128 stands for zero in the data rows.
Some points:
array([121, 180,  62,  79, 114, 147, 110, 145, 150, 114, 117, 158,  97, 200, 100, 106, 134, 178, 135, 119, 118, 131, 118,  60, 130, 176, 143, 115, 117, 119, 166, 143])
array([172, 120, 128, 122, 123,  85, 105, 107, 184, 120,  89, 131, 162, 162,  96, 122, 116, 107, 110, 139, 196, 129,  97,  82, 143,  71, 129, 157, 113, 146, 168, 165])
array([ 99, 127, 189, 158, 113, 173, 126, 116,  89,  78, 157, 146,  96, 131, 146, 146, 132, 171, 149, 153,  91, 122, 111,  64, 174,  77, 104, 198, 129, 120, 105, 129])
array([101, 101, 130, 189, 131, 149,  91, 165, 151, 170, 145, 101, 127, 117,  92, 113, 119,  93, 115, 109, 112, 114, 101, 143,  75, 152, 172, 161, 105, 150, 143, 124])
array([107, 157, 149, 163, 143, 112,  97, 151, 119, 157, 115,  73, 147, 113,  84, 190, 123, 119, 148, 130, 152, 142, 108,  73,  93, 150, 142, 136, 105, 106, 155, 110])
array([149,  73, 127, 149, 103, 124, 187, 152,  84, 152, 106, 121, 124, 163, 145, 154, 142, 105, 137,  94, 111, 140, 166, 171, 124, 131, 160,  89,  67,  76, 127,  83])
array([154,  61, 152,  79, 151, 159, 140, 148, 126, 155, 132, 108,  92, 114, 117, 133, 123,  89, 130, 155, 109,  86, 164,  88, 135, 150, 119, 174,  84, 115, 187, 168])
array([123,  76, 102,  91,  67, 176, 141, 121, 105,  89, 143, 143, 103, 143, 111, 171, 143,  90,  75, 127, 135, 152, 137, 140, 142,  93, 137, 150, 156, 140, 173, 163])
array([117, 201, 167,  99, 130, 162, 104, 105, 113, 163, 170, 176, 111, 133, 109, 138, 102,  87, 104, 101,  92, 144, 199, 147,  70,  87, 147,  83, 102, 146, 126, 142])
array([148, 147, 136, 110, 117, 150, 106,  88,  68, 112, 146, 122,  89, 149, 116, 126, 131,  91, 148, 157, 173, 103,  87, 177, 202, 171, 185,  87, 104, 117, 128, 129])
array([123, 126, 115,  77,  77, 157,  92, 106, 153, 148, 113, 182, 150, 120, 151, 156,  97, 130, 106, 119, 204,  97, 167, 138, 170, 177,  95, 137, 127, 124, 116,  51])
array([131, 150, 106, 123, 107, 125, 120, 147, 151, 128, 114, 121, 141,  82, 126, 124, 131, 133, 148, 151, 122, 219, 112, 131, 104, 130, 118, 123, 105, 160, 106, 143])
array([ 79,  79, 120, 155, 132, 159, 178, 128, 123, 124, 136, 108, 113,  92, 105, 103, 122, 152, 153, 124, 150, 118, 138, 131, 176, 152, 118, 143,  84, 151, 127, 149])
array([123, 178, 124, 100, 101,  85, 125, 100, 134, 149,  88, 122,  81,  91, 128, 127,  99,  92, 212, 151, 137, 223, 140, 156, 142, 113, 147, 177, 143, 117, 133, 112])
array([125, 144, 129, 157, 106, 111, 134, 153, 162, 102, 152, 126, 110, 168,  70,  80, 163,  86, 200, 131, 157, 133, 162, 106,  81,  85, 128, 129, 153,  97, 131,  87])
array([ 95, 199, 111, 118, 168,  89, 140, 110, 166, 171, 149, 139, 110, 116, 158,  81, 120, 135, 144, 103, 167,  90, 160, 129,  90, 115, 127, 191, 106, 142,  83, 136])
array([102, 166,  72,  96, 180, 129, 131, 187, 155,  57, 166,  85, 153, 137, 112, 138, 141, 139, 125, 104, 191, 124, 129, 125, 173,  85, 120,  89, 137, 158, 137,  91])
array([136, 152, 118, 124, 155, 153, 141, 116, 110, 174, 121, 116, 144, 137,  96,  61, 124, 126, 124, 230, 114, 149, 103, 118,  85, 135, 109, 123, 108, 137, 121, 137])
array([137, 143,  81, 119, 147, 141, 154, 111, 101, 159, 136, 133, 135,  56, 113, 162, 127, 134, 137, 132, 100, 147, 158, 123,  78, 144, 137, 118, 152, 157, 123,  99])
array([116, 130, 133, 155, 118, 149, 151, 146, 163, 110, 125, 112, 153, 133, 181, 108, 136, 133, 125, 193,  62, 102, 155, 150, 174, 105, 112,  65,  93,  90, 133,  97])
array([139, 100, 168,  79, 101,  93, 199, 161,  68, 107, 128, 138, 186, 113, 147,  90,  96, 130, 127, 118,  91,  99, 117, 107,  99, 117, 209, 148, 165, 155, 119, 141])
array([100,  42, 150, 114, 137, 103, 109, 120, 175, 125, 123, 140,  93, 106, 144, 162, 125, 117, 144, 173, 155,  89, 146, 154, 112, 112, 101, 105, 149, 108, 139, 182])
array([173, 130, 145, 129, 185,  82, 107, 146,  57, 167, 182, 167, 119,  95, 152, 134, 143,  91, 126,  83, 123, 136, 114, 100, 231, 101,  78, 109, 108, 127, 142, 129])
array([169, 158, 143, 135, 144, 109, 154, 114, 167, 136,  90,  67, 114, 143, 188, 148,  55,  86, 105, 119, 129, 132, 146,  57, 166, 142, 193,  64, 148, 133,  81, 155])
array([158, 112, 134, 139,  57, 144, 138, 103, 116, 181, 150,  61, 179, 168, 103, 131, 130, 196, 140, 120, 139, 101, 155, 176, 168,  74, 106, 122, 109, 177,  57, 124])
array([203, 110, 162, 119, 162, 216,  83, 138, 196, 139,  81, 145, 143,  97, 133,  53, 142, 134, 115,  95, 110, 112, 106, 152, 156,  75, 141, 142, 156, 122, 164,  75])
array([102, 155, 119, 118, 141, 157,  96, 132,  91,  93, 105,  79, 165, 107, 182, 151, 151, 137, 147, 156, 105,  83, 129, 173, 115, 113, 201, 173, 134,  97, 111, 172])
array([128, 147, 108,  97, 134,  78, 134, 179, 125, 128, 116, 122, 155, 149, 128, 161, 120,  93, 157, 143,  62,  49, 104, 195, 147, 157,  90, 146, 175, 121, 112, 111])
array([119,  79, 136, 141, 113,  89, 142, 150, 107,  85, 117, 167, 102, 121, 105, 110,  52, 171, 102, 130, 149, 160, 150, 164, 142, 134, 125, 102, 149, 140, 138, 118])
array([ 91, 114,  87, 139, 148, 197, 165, 120,  81, 142,   4, 164, 157, 157, 160, 128, 137,  91, 176,  64, 149, 130, 146, 102, 142, 120,  69, 111, 145, 127, 145, 175])
array([ 84, 129, 207, 125, 159, 156, 162, 136,  97, 135, 126, 120,  99, 155,  92, 144,  78, 165, 119, 120, 149,  98,  96, 156, 110, 131,  78, 115, 186,  90, 116,  96])
array([177, 156,  92, 118, 118, 124, 147, 110, 125, 105, 162, 185, 158,  84, 120, 173, 109, 174, 144, 147, 175,  86, 102,  89,  95, 110, 121,  92,  98, 119, 187, 102])
array([119,  75, 129, 116, 146, 143, 123, 163, 141,  97, 148, 144,  56, 115, 145, 119,  93, 187, 105, 140, 131, 123, 141, 155, 120, 159, 122, 142, 107, 136,  95, 162])
array([165, 165, 106, 170,  82, 102,  67, 150,  88, 138, 143,  87, 118, 116, 164,  67, 177, 154,  94, 135, 166, 125, 197,  85, 109, 147,  81, 118, 186,  93, 187, 167])
array([117, 113, 140, 190, 147, 130,  75, 120, 110,  84, 109, 158, 218, 115, 131, 125,  80, 106, 105, 155, 102, 137, 161, 118, 112, 164, 147, 178, 133,  99,  81, 104])
array([186, 123, 102, 144, 144, 106,  81, 124,  85, 136,  89, 137, 100, 178,  96, 133, 154, 131, 133, 147, 128, 140, 111, 113,  90, 127, 116, 144, 140, 193,  91, 117])
array([176,  98, 125, 125, 213,  85, 120,  96, 159,  68, 130, 107, 161, 163,  88, 148, 188, 150, 124, 128, 100, 138, 188, 137, 100, 132, 117, 139, 111, 107,  74, 137])
array([102, 101, 160, 142, 130, 152, 136, 109, 149, 119, 144, 114,  74,  98, 124, 163,  95, 181, 102, 146, 131, 153, 124, 147, 139, 115, 109, 128, 131, 106, 140, 138])
array([106, 134, 245, 102, 105,  88, 138,  96, 135,  78,  80, 115, 159, 126, 134, 105, 202, 177, 124,  97, 146, 126, 111, 160, 104, 169, 110, 103,  86, 136, 154, 160])
array([ 58, 135, 117, 141, 144,  82, 174,  93, 128, 157, 122, 136, 103, 118, 155, 132, 189,  82,  40, 173, 118, 119, 126,  97, 133, 115, 141, 125, 156, 187, 123,  53])
There is one direction along which these points spread out most. Take the direction at right angles to it along which they spread out most. Go by this last direction. How many in every 100 of the points above lie lower along it than each point below? Round to a whole number. More than half of the points above lie lower than the first one.
array([120, 181, 144, 147, 120, 130,  89, 200, 127, 141,  85, 133,  91, 114, 147, 137, 126, 108, 104, 139, 118, 159,  97, 157,  74, 113, 113, 108,  81, 181, 116, 154]) 30
array([206, 169, 122, 140, 148, 157, 193, 107, 136,  73, 138,  98, 102, 116, 127, 123, 170, 158,  91,  85, 146, 136,  95, 154, 134, 160, 109, 144, 146,  94, 114,  75]) 70
array([ 54, 110, 116,  99, 183, 118, 100, 107, 104, 152, 183, 108, 181, 138, 131,  97, 121, 116, 121, 109, 109, 204, 132, 127, 132, 143, 155, 109, 157, 139, 138, 112]) 20
array([139, 122, 130, 124,  94, 130, 144, 171, 146, 152, 166, 141, 153, 156, 172, 113, 133,  48,  71, 127, 135, 159,  88, 124, 104, 137,  89, 221,  77,  72, 105, 147]) 33
array([118,  87, 104, 179, 112, 134, 112,  94, 119,  93, 169, 204, 100, 110, 157,  97, 142,  91, 164, 120, 175,  97,  82, 134, 136, 135, 149,  93, 120, 136, 129, 159]) 78
array([110, 169, 129, 139,  65, 101, 154, 132, 175, 141, 112, 154, 155,  87,  33, 138, 152,  94, 133, 103,  47,  98, 144, 111, 210, 176, 143, 112, 157, 137, 116, 180]) 45
array([114,  85, 118, 118, 124,  96,  98, 165, 142, 208, 106, 149, 127, 143, 138, 142, 202, 225, 125, 107, 115, 132,  79, 106, 136,  98, 196, 117, 139,  56,  83, 107]) 40
array([154, 137,  98, 118, 124, 158, 137,  98, 161, 129, 183, 111, 157, 129, 125, 156, 128, 119, 143, 105, 130, 166,  80, 111,  71, 150, 105,  74, 199, 128,  73, 168]) 50
array([124, 110, 122, 122, 105, 124, 106, 100, 150, 130, 160,  95, 118, 163, 205, 144, 118, 109, 191,  99,  69, 125, 124,  98, 110, 170, 116, 125, 135, 206, 165,  52]) 50
array([131, 143,  89, 170, 131,  80, 145,  64, 135, 128, 131, 131, 121, 164, 118, 135,  66, 188, 102,  97, 105, 124,  98, 188, 144, 105, 119, 146, 123, 109, 219, 171]) 73
